Rotation paths and how fast each direction turns (degrees a step)
Each turn is a multiple of 5 degrees from 10 to 175, or 0.
Each row of a path follows its step; steps can be skipped.
path 1
step 0: 15,23,-15,-1,-4,13,9,2,21,11,-13,-14,15,-13,-3,18,27,20,-16,17,-20,7,7,-4,-22,0,-1,-18,-2,27,-25,-8,-41
step 1: 19,-9,-1,-41,16,20,-9,11,6,-18,3,-14,5,9,8,34,-4,20,6,-10,-1,22,33,17,-7,-21,-7,-27,-1,2,8,-14,13
step 2: 15,-26,19,-21,-18,-12,-1,12,11,-31,-26,-20,-32,1,-6,-10,-10,17,31,22,-28,-19,3,-6,-9,-4,7,-10,-1,3,5,8,-10
step 3: -7,-9,1,-26,13,-28,-32,8,-9,10,8,-25,10,-11,-11,-35,-4,7,-2,8,-16,25,-12,0,3,-19,-24,-8,-28,-5,-2,29,-10
step 4: -3,3,10,-37,16,-23,4,-8,-28,18,17,27,-23,-21,14,1,-13,0,12,15,-6,3,-12,10,-25,14,23,5,-17,-20,-16,0,19
step 5: -36,-12,-13,30,7,-15,18,18,8,2,10,-7,-22,-16,41,-15,0,6,2,5,0,20,-25,-7,-15,-6,13,8,-4,4,26,-3,22
step 6: 0,19,-18,9,-4,-19,25,-1,-25,21,22,6,-3,12,-2,2,-5,-13,-11,1,19,-7,-20,6,-24,-37,11,-5,3,39,11,5,-30
step 7: 18,13,-26,-3,28,16,26,0,-22,-11,-6,15,0,7,12,18,18,-8,-8,-8,-9,-15,4,26,20,-2,-9,15,-22,23,37,2,20
step 8: 11,-4,0,20,-14,-6,13,27,-4,2,0,-14,-15,43,2,-4,-6,11,-12,-21,-20,-14,12,18,15,43,20,-6,-2,14,9,11,-17
step 9: 3,-1,-7,-4,25,2,-9,12,-4,12,-13,-11,4,6,2,11,-4,-3,-27,-1,-27,10,12,-36,22,15,-22,6,-5,38,-34,4,-25
-6,1,-3,0,0,1,10,13,3,-1,10,1,7,-4,-10,9,-1,-2,-9,-2,-6,-8,-2,1,3,2,3,7,4,1,4,-2,-1
40
8,10,1,-1,1,-4,1,0,2,1,0,0,9,-5,-1,-8,10,-1,2,1,0,-2,-2,13,5,9,3,2,-8,-7,1,7,-4
90
12,-4,-4,-5,9,6,3,-5,0,3,2,8,-4,4,-2,0,-1,2,-14,1,1,0,0,-1,-3,-5,-1,1,-7,-13,1,-5,2
120
3,-4,-4,-4,6,-1,-8,2,-6,12,6,-2,8,-2,-5,-5,8,-5,-2,3,5,3,11,-4,-5,-4,2,4,6,8,-3,2,-5
125
3,0,3,8,0,0,7,1,-1,-5,2,3,7,6,0,-1,3,6,7,1,-3,-5,13,7,-6,-7,-10,-4,-5,4,6,-9,-3
60
7,1,-4,7,3,15,2,10,-5,-4,-4,5,-5,0,-2,-2,2,0,0,-4,2,5,0,3,5,6,-6,-6,8,3,-10,1,-6
35
-6,11,0,1,4,0,3,-5,0,2,-3,-1,4,-1,-10,-4,-9,2,-8,9,2,0,1,1,6,-6,-1,-12,-4,8,-7,2,5
120
